In the data rows, the value 128 means zero.
Here are some points, one per row:
[117  88 163 143 140 102 199  83]
[157 146 126 122 150 141  69 124]
[178 110 161 148 133  88 116  72]
[168 168 123 132  85 155  99 139]
[120 199  86  88 100 138  72 212]
[187 192 103 131  72 124  75 145]
[136 142 153  94 166 123 158  93]
[126  94 199 113 192 113 156  94]
[ 83 130  64 130 101 158 181 129]
[111 175 111 128 108 184 153 168]
[143 111 149  98 161  94 141 119]
[163 160 126 127 123 150  85 158]
[110 104 135  86 146 104 145 166]
[121 178 108 116 104 187 166 136]
[181 170  93 112 115 153  78 100]
[102 109 170 133 178 112 147 102]
[150 100 130 192  69 105 115 149]
[165 154  96 146  75 136  95 173]
[123 173  72 104 102 148 114 148]
[ 94 128 133 134 165 142 119 110]
[116 116 109 168 107 192 160  85]
[ 99 114 120 175 121 136 130 103]
[133 134 111  93 129  78 133 114]
[153 136 144  95 139 137 112 120]
[ 44 121 120 135 117 161 212 181]
[136 117 125 165 119 146  90 118]
[127  98 140 153 132 130 100 123]
[ 81 140 145  64 160 131 187 165]
[140 165 162 109 141 166  94 140]
[106  95 123 171 130 128 140  98]
[133 126 187 116 175 111 152 106]
[162 166 114 123  57 143 132 141]
[184 163 116 111 110 178  64 123]
[100 212 102 101 116 199 120 192]
[141  64 168 130 199  44 124  69]
[114 130  95 106 131 125 143 138]
[107 144  44 108  94 147 136 154]
[170  81 160 121 145  64  57 130]
[ 75 147  98 152 140 162 145 105]
[ 64 129 141 120 137 135 178 199]
[ 93  44 139 173 145  69 171  57]
[140 148 140 140 109 133 108 147]
[118 145 156 117 149 139 135 111]
[156 131 147  57 151  85 121 152]
[142  69 116 157 127 109 106 111]
[151 162  75 120  88 151  83 136]
[124 101 152  96 158  96 150 126]
[116 135 132 178 103 120  98 161]
[101 125  57 137 125 144 111 133]
[ 91 153  69 125  99 212 192 135]
[152 150 117 145  93 163 138 115]
[130 116 166 103 162 132 146 137]
[145 113 181 118 147 107 123 121]
[173 171 113 151  78 149 136 109]
[ 69  57 145 154 171 100 139  86]
[160 124 151  75 154 103  91 145]
[103 139 137 107 134 115 173 163]
[104 132 155 158 143 181 134  95]
[144 145 146  78 142 127 103 156]
[112 108 104 187 111 118 111 122]
[149 137 158 105 144 106 118 116]
[138  72 192 119 163  57 128  90]
[147 155 107 114  96 156 101 184]
[108 102 118 163 120 126  88 144]
[158 112 148 102 148 116 104 112]
[115 156 121 140 116 145 126 107]
[145 181  81 111  98 171 123 170]
[111 158 112  69 136 173 131 162]
[ 88  93 131 136 128 101 170 187]
[113 118  85 126 105 129 140 171]
[125 111 175  81 212 111 120 126]
[199 103 157 145 120  75  93  81]
[139 149 165  85 157 110 157 143]
[129 136 128 166 112 126 127 117]
[ 96 151 133  91 155 130 155 146]
[154 133 171  83 181  99 125 140]
[161 143  83 133  95  98  96 131]
[ 85  99 106 161 118 119 165 128]
[120  86 184 129 184  91 154  99]
[ 86 106 134 150 130 116 142 155]
[119 105 143  44 156  86 149 150]
[148 187 122 115  90 175 116 175]
[146 138 178  72 170  90 117 151]
[132  96 136  99 152  95 168  91]
[ 90  85  94 199  81 114 184 127]
[192  83 138 123 136 108  81  75]
[137 133  90 139 106 145 107 116]
[134 115 173 100 173 121 151 125]
[131 140 119 156  86 117 137 132]
[105  78 130 181 138 165 105  88]
[ 78 123 101 147 122 133 129 157]
[130 123  99 155 126 122  86  96]
[ 98 119 115 136 123 120 148 160]
[ 95 122 100 142 113  93 163 142]
[122 152 136 144 133 152 102 134]
[126  90 142 212 126 170 122  44]
[166 120  88 160  44  83 161 113]
[ 57  75 154 126 187  72 175 130]
[128 120  78 149  83 140 130 153]
[171 184 129 110 111 157 113 133]
[109 126 110 170 114 168 133 120]
[155 161  91 138  64 140 110 178]
[ 72 107 124 162 135 154 144 108]
[175 157 105 124  91 134 109 104]
[135 141 150  90 168 123 162 101]
[123 127 127 184 124 160 126  64]
[212  91 212 141 153  81  44  78]
There is one direction along which these points spread out most. For each point below, how far along it does it lie, from 0 to 9? The average falls between 4 and 5, and the first point above lies past it.
[199 103 157 145 120  75  93  81] 6
[ 69  57 145 154 171 100 139  86] 7
[129 136 128 166 112 126 127 117] 4
[163 160 126 127 123 150  85 158] 3
[112 108 104 187 111 118 111 122] 4
[184 163 116 111 110 178  64 123] 3
[154 133 171  83 181  99 125 140] 6
[ 78 123 101 147 122 133 129 157] 4
[160 124 151  75 154 103  91 145] 5
[107 144  44 108  94 147 136 154] 2
[148 187 122 115  90 175 116 175] 2
[136 117 125 165 119 146  90 118] 4
[ 85  99 106 161 118 119 165 128] 5
[114 130  95 106 131 125 143 138] 4
[149 137 158 105 144 106 118 116] 5
[ 99 114 120 175 121 136 130 103] 5
[ 94 128 133 134 165 142 119 110] 5
[ 98 119 115 136 123 120 148 160] 4
[108 102 118 163 120 126  88 144] 4
[146 138 178  72 170  90 117 151] 6
[119 105 143  44 156  86 149 150] 6
[ 95 122 100 142 113  93 163 142] 4
[170  81 160 121 145  64  57 130] 7
[105  78 130 181 138 165 105  88] 5
[ 75 147  98 152 140 162 145 105] 4
[156 131 147  57 151  85 121 152] 5
[ 90  85  94 199  81 114 184 127] 4
[155 161  91 138  64 140 110 178] 2
[118 145 156 117 149 139 135 111] 5
[124 101 152  96 158  96 150 126] 6
[106  95 123 171 130 128 140  98] 5
[136 142 153  94 166 123 158  93] 6
[133 134 111  93 129  78 133 114] 5
[161 143  83 133  95  98  96 131] 3
[ 57  75 154 126 187  72 175 130] 8
[147 155 107 114  96 156 101 184] 2
[132  96 136  99 152  95 168  91] 6
[139 149 165  85 157 110 157 143] 5
[192  83 138 123 136 108  81  75] 6
[109 126 110 170 114 168 133 120] 4
[125 111 175  81 212 111 120 126] 7
[117  88 163 143 140 102 199  83] 7
[110 104 135  86 146 104 145 166] 5
[165 154  96 146  75 136  95 173] 2
[140 165 162 109 141 166  94 140] 4
[122 152 136 144 133 152 102 134] 4
[171 184 129 110 111 157 113 133] 3
[140 148 140 140 109 133 108 147] 4
